In the rows, 128 means zero.
T: a few groups of rows, each row roughly a mix of its group's hidden directions:
T (106 x 11):
[[146 136 146  93 135 112 158 124 185 123 132]
 [ 70 108 129 146 139 111 148 136 118 119  91]
 [ 99 129 169 174 125 126 120 101  98 116 135]
 [140 164 125  98 122 138 181 129 103 106 121]
 [118 168 120 125 100 174 116 146 156 148 143]
 [106 127 116 111 134 106 161 156  72 122 128]
 [169 107 133 155 138 129 115 144 136  75 143]
 [129 155 103 104 126 112  85  94 139 135 162]
 [ 98 182 134  97 132 129 165 116 123 134 129]
 [137 129 132 152 141 128  76 103 105 132  86]
 [130 165  88 154 138 157  92 109 128 138 134]
 [147  92 125 140 146 142  90 158 128  86 127]
 [ 72 135 134 105 139 107 112 158 103 125 147]
 [131 164  74 137 142 157 122 157 126 111 123]
 [ 93 125 148 133 100 103 171 112 127 104 156]
 [117 174 123 125 152 102  96  97  97 123 130]
 [132  91 162 173 151  96 121 140 141 127 124]
 [138  78 103 133 107 115 170 115 111 125 109]
 [105 168  94 109 137 164 116 124 119 162 136]
 [163  79 168 110 137 111 112 124 121 117 117]
 [ 82  99 142 129 140 122 136 183 122 128 130]
 [ 91 179  96 113 152 110 118 141 131 120 136]
 [124  81 138 134 168 110 108 157 136 103 112]
 [125 146 128 166 163 161  94 160 135 137 134]
 [153 117 105 139 154  89 103 139 109 149  92]
 [ 78 104 110 141 108 104 124 126 131 171 122]
 [108 111 135 153  67 117 155 111 129 146 129]
 [131 195 121  99 147 138 146 114 125 128 141]
 [142 135 150  89 170 112 140 103 118 117 163]
 [116 140  98 157 169 119 115 168 107 136 107]
 [ 88 108 116 134  93 122 125 117 124 181 120]
 [153 107 132  80  97 139 124 118 144 150  94]
 [ 85 158 104 116  98 161 126 134 113 148 110]
 [121 143 120 151  99  68 147 116 145 148 124]
 [122 165 102 142 184 125 105 141 140 135 139]
 [111  94 155 157  92  98 141 136 124 155 112]
 [ 77 113 133 161 136 158 126 156 137 120 104]
 [166 151 129 123 171 136 127 135 132  83 148]
 [165  98 134 100  87 134 134 121 130 139  90]
 [109 154 146 112 156 125 129  90 106 112 172]
 [148 117 146 123 101  88 126  76 105 135 135]
 [129  93 111 126  84 130 150 101  90 117 113]
 [155 140  98 139 123 160 123 144  95 106  87]
 [121 151 125 128 147  93 139  99  85 120 166]
 [131 122 126 103 135  67 103  99 132 141 148]
 [ 77 144 138 111 141 121 132 171 159 139 136]
 [161 135 116 137 180 156 127 131 133 106 161]
 [133  80 172 139 145  99 143 148 125 139 113]
 [153 141 130 125 118 140 165 130  69 111 113]
 [173 121 163 108 139  93 127 123 132 133  90]
 [124  96 181 115  91 145 146 110 127 128 114]
 [ 86 124 153 127  86 163 130 126 156 143 125]
 [ 77 152 112 152 149 137 115 154 153 140 146]
 [129 122  97 155 109 136 121  81 165 139 104]
 [130 174 106 109 140 123  94 115 157 143 160]
 [120 123 163 165 158  99 122 105 103 112 152]
 [188 129 152 136 103 149 149 104 126 125 136]
 [132 145  92 170 149 167 141 146 112 132 110]
 [134 148 127 125 121 107 129 103 191 158 117]
 [170 121 119 123 141 182  92 137 119 130 124]
 [114  98 172 101 112  85 141 112 120 129 119]
 [145 175 112 110 130 129 134 139  75 133 146]
 [128 135 115 137  71 156 129 107 118 168 132]
 [105 111 142 121 109 113 140 127  63 110 116]
 [135 131 151 115 109 118 151  88  91  96 102]
 [140 112 140  78 170 113 129 136 159 142 142]
 [154  79 170 136  98 141 143 119 122 123 114]
 [134 140  88 115 100 124 117  78  97 123 137]
 [ 96 122  91 162 102 148 139 141 114 155 105]
 [152 110 120 124 127 159 133 165 182 117 119]
 [110 107 164 172 126  87 138 120 127 130 152]
 [ 91 148  83 155 141 130 110 163 140 114 125]
 [ 94 138 117 100 171 165 115 145 116 110 137]
 [163 137 112 112 145 177 107 132 132 101  99]
 [140 150 133 124 127 164 181 145 159 117 108]
 [105  95 125 113  92 109 173 114 130 123 102]
 [133  92 112 147 142 149 146 148  78 104 122]
 [ 96 171 122  82 140 111 130 110 116 145 146]
 [144  94 130 137 137 130 115 171  82 135 154]
 [173 128 101 110  95 137 114 108 168 121 128]
 [101 102 142 139 143 139 134 162 131  72 119]
 [120 146 146 128 147 108 187 102 136 124 156]
 [108  80 116 173 134 103 124 149 144 113 134]
 [136 106 142 125  89 110 151 114  76 127 107]
 [134 128 149  89 102 164 161 114  98 110 122]
 [ 77 118 155 104 153 116 153 136 122  96 130]
 [137 165 104 114 161 115 115  97  97 113 153]
 [186 154 133 114 150 169 124 123 123 123 125]
 [103  88 129 162 102 148 123 117 161 133 100]
 [102 119 121 138 158 112  95 130  74 111 137]
 [104 135 107 123 146 123 138 112  71  91 119]
 [151 155  84  98  88 142 126 105 122 127 125]
 [153  94 159 120 118 125  99 106 132 142  84]
 [ 92 117 141 124 134 134 159 176  92 114 120]
 [180 132 155 135  95 109 151  99 131 126 137]
 [145 116 124 110 102  78 139  85 113 141 120]
 [ 86 159  87 141 126 122 107 159 135 110 123]
 [111 158  96 125 153  90 102 110 109 153 140]
 [117 132 117 133  97 112 132 108 130 194 111]
 [136 169  97 103 125 175 121 114 121 104 133]
 [109 159  94 121 116 179 120 148 123 127 103]
 [113 161 112  84 112 135 114  85 128 142 148]
 [120 151 134 108  88 167 136  92 100 113 128]
 [167 163 121 136  95 164 139 108 127 154 125]
 [114 114 129 109 126 121  89 142  82 119 169]
 [120 141 112  90 112 174 106 128 156 144 102]]

one row of each group, then the others: which group is each in?
[116 116 101 147 144 163 151 162  89 109 124]
(97)
[109  98 152 145  75 124 162 109 125 137 129]
(53)
[154 124 134 100  86 150 154 111  93 115 109]
(99)

[149 140  79 130 115 153 125 159 117 125  89]
(99)
[ 90 117 147 108 111 128 141 151 184 136 129]
(97)
[118 148 123 167 160 117  76 104 121 125 126]
(99)
[118 112 121 127  96 142 164 122 183 136 106]
(97)
[176 148 110 140 154 146  98 152 137 102 118]
(53)
[111 123 181 131 127 135 149  98 109 104 159]
(99)
[135 116 126 128 100 120  76 108 156 157 154]
(97)
[ 95 101 152 128 172  91 124 150 141 116 123]
(97)
[129 125 137 151 187 135  98 147 113 119  99]
(99)
[100  96 192 143 142 121 136 128 134 132 134]
(99)
[ 91 106 115 112 166 169 104 145 116 128 135]
(53)
